Each run below is a few steps of one of 5 hidden systems, one row a step.
Fofe, seq 1, 5 rows:
[[.00, .26, -.34, -.43, .31, -.02, -.09, .15, .13, -.31, .61, .01, -.04, .03, .32, .21, -.17, .20, -.30, -.14, -.09, -.37, -.10, .15, -.03, .15, -.19, -.23],
[.03, .20, -.33, -.39, .32, .04, .00, .12, .06, -.25, .67, -.01, .02, .00, .28, .27, -.23, .19, -.29, -.14, -.06, -.40, -.12, .19, .01, .10, -.22, -.32],
[.04, .13, -.31, -.31, .32, .04, .10, .08, .00, -.17, .66, -.07, .05, -.05, .19, .28, -.29, .16, -.26, -.12, -.03, -.41, -.14, .20, .02, .03, -.24, -.38],
[.07, .05, -.27, -.21, .34, .04, .19, .03, -.05, -.12, .66, -.11, .07, -.11, .15, .31, -.33, .14, -.24, -.12, -.02, -.41, -.11, .21, .08, .01, -.23, -.42],
[.08, -.01, -.21, -.08, .31, .05, .26, -.03, -.09, -.01, .55, -.14, .07, -.17, .09, .31, -.37, .13, -.16, -.08, .03, -.42, -.13, .25, .13, -.03, -.22, -.44]]
rof, seq 2 (5 x 28):
[[-.06, -.23, .36, .25, -.37, -.02, .10, -.18, -.14, .18, -.62, .02, -.05, .01, -.39, -.15, .14, -.15, .22, .33, .03, .48, .03, -.19, .07, -.21, .18, .31],
[-.08, -.16, .37, .20, -.38, -.04, -.01, -.13, -.08, .08, -.65, .07, -.08, .07, -.35, -.18, .21, -.13, .21, .29, .00, .49, .04, -.21, .03, -.12, .21, .39],
[-.08, -.07, .30, .10, -.37, -.06, -.13, -.11, .01, .02, -.64, .12, -.12, .12, -.27, -.22, .28, -.10, .18, .25, -.05, .49, .07, -.24, -.01, -.05, .23, .45],
[-.10, .01, .25, .00, -.35, -.03, -.24, -.07, .08, -.06, -.56, .15, -.12, .17, -.19, -.25, .34, -.09, .13, .21, -.07, .44, .07, -.27, -.03, -.01, .22, .52],
[-.13, .11, .18, -.14, -.32, .01, -.34, .01, .14, -.15, -.44, .16, -.13, .22, -.10, -.28, .35, -.11, .10, .16, -.08, .39, .09, -.26, -.13, .05, .19, .53]]
sofel, seq 3:
[[-.11, .27, .01, -.56, .03, -.45, .04, -.21, .20, -.44, .03, .07, -.29, .31, -.16, .28, -.20, .44, -.27, .24, -.13, .23, -.43, .10, .05, -.05, .00, -.02],
[-.03, .20, -.02, -.44, .08, -.50, .22, -.28, .12, -.38, .11, -.01, -.24, .19, -.17, .39, -.33, .50, -.30, .20, -.09, .14, -.48, .14, .11, -.10, -.02, -.20],
[.01, .11, -.03, -.30, .12, -.47, .31, -.32, .04, -.30, .23, -.07, -.18, .06, -.14, .45, -.42, .53, -.31, .15, -.06, .00, -.48, .20, .15, -.14, -.03, -.35],
[.07, .00, -.07, -.11, .16, -.40, .38, -.31, -.06, -.14, .28, -.13, -.14, -.09, -.14, .43, -.47, .46, -.24, .07, -.01, -.13, -.38, .26, .17, -.14, -.08, -.42],
[.11, -.11, -.07, .08, .19, -.26, .42, -.27, -.13, .01, .29, -.20, -.02, -.18, -.07, .38, -.44, .33, -.15, .01, .06, -.23, -.27, .28, .19, -.14, -.10, -.44]]
nof, seq 4, 5 rows:
[[.20, -.21, -.08, .70, .04, -.28, .23, -.16, -.11, .34, -.12, -.24, -.02, -.35, .22, -.13, -.14, .17, .12, -.28, .22, -.30, .11, .07, -.07, -.02, .18, -.29],
[.19, -.16, -.05, .67, .01, -.47, .23, -.22, -.08, .31, -.16, -.24, -.10, -.31, .21, -.13, -.16, .29, .07, -.28, .18, -.23, .01, .08, -.09, -.03, .25, -.29],
[.18, -.09, -.05, .59, .00, -.60, .21, -.26, .00, .19, -.16, -.23, -.19, -.27, .19, -.11, -.17, .43, .01, -.23, .15, -.17, -.07, .09, -.08, -.01, .27, -.26],
[.13, .00, -.03, .44, .01, -.68, .13, -.33, .08, .05, -.15, -.22, -.24, -.21, .17, -.06, -.18, .54, -.06, -.25, .12, -.12, -.15, .14, -.10, .02, .27, -.23],
[.09, .08, -.04, .28, .00, -.72, .10, -.33, .18, -.09, -.10, -.19, -.29, -.13, .16, -.04, -.18, .63, -.12, -.23, .08, -.06, -.24, .14, -.11, .06, .28, -.18]]
topep, seq 5:
[[.05, -.11, -.07, .39, -.07, .42, -.29, .27, -.04, .26, -.02, .00, .14, -.20, .26, -.41, .35, -.41, .23, -.22, .05, -.21, .48, -.19, -.15, .17, .07, .23],
[.06, -.15, -.07, .50, -.10, .27, -.30, .19, -.04, .30, -.12, -.04, .08, -.24, .28, -.45, .34, -.30, .23, -.27, .10, -.17, .50, -.19, -.20, .18, .16, .22],
[.09, -.14, -.02, .63, -.11, .11, -.25, .12, .01, .30, -.22, -.06, .05, -.26, .31, -.49, .33, -.19, .25, -.34, .14, -.17, .41, -.17, -.22, .17, .24, .20],
[.09, -.15, -.02, .70, -.15, -.07, -.18, .05, .02, .33, -.30, -.11, .02, -.27, .30, -.48, .29, -.08, .25, -.33, .17, -.14, .37, -.16, -.25, .15, .30, .17],
[.14, -.13, .02, .75, -.16, -.20, -.13, -.05, .02, .30, -.36, -.13, -.05, -.26, .26, -.48, .21, .05, .21, -.35, .17, -.09, .27, -.11, -.25, .13, .37, .12]]

Which system made each of these runs?
seq 6, 3 rows:
[[-.19, .26, .09, -.56, -.11, -.01, -.30, .01, .22, -.41, -.07, .19, -.15, .37, -.16, -.02, .17, .04, -.12, .24, -.16, .36, -.14, -.12, -.04, .07, .03, .35],
[-.19, .30, .02, -.62, -.04, -.02, -.34, .05, .24, -.43, .02, .20, -.16, .35, -.06, -.02, .16, .04, -.15, .19, -.17, .26, -.11, -.09, -.08, .12, -.01, .30],
[-.18, .36, -.04, -.66, .01, .00, -.35, .11, .26, -.47, .19, .15, -.14, .34, .01, .02, .13, .01, -.17, .14, -.19, .15, -.08, -.06, -.05, .16, -.07, .27]]
 -> rof
seq 7:
[[.13, -.25, .04, .67, -.17, .18, -.06, .06, -.10, .43, -.26, -.11, .11, -.29, .16, -.42, .24, -.27, .29, -.23, .17, -.10, .38, -.17, -.15, .05, .22, .14],
[.12, -.25, .07, .77, -.14, .05, .01, -.05, -.10, .43, -.31, -.15, .08, -.30, .17, -.42, .18, -.14, .27, -.26, .18, -.12, .34, -.14, -.19, .04, .25, .08],
[.16, -.24, .05, .80, -.13, -.11, .07, -.11, -.10, .41, -.33, -.19, .03, -.33, .16, -.35, .11, -.01, .24, -.30, .20, -.13, .25, -.13, -.19, .02, .29, .00]]
 -> topep
seq 8 (3 x 28):
[[.03, .04, -.22, -.35, .31, .26, .19, .09, -.10, -.12, .68, -.04, .14, -.05, .07, .39, -.30, -.02, -.23, .01, -.05, -.37, -.10, .20, .13, .01, -.34, -.37],
[.05, -.05, -.18, -.21, .30, .24, .24, .07, -.15, -.04, .62, -.07, .16, -.13, .02, .38, -.31, -.03, -.19, .01, -.02, -.37, -.10, .22, .15, -.08, -.33, -.37],
[.07, -.12, -.12, -.06, .25, .26, .29, .02, -.21, .07, .49, -.11, .19, -.20, -.01, .37, -.33, -.04, -.10, -.01, .00, -.36, -.05, .24, .18, -.11, -.30, -.36]]
 -> Fofe
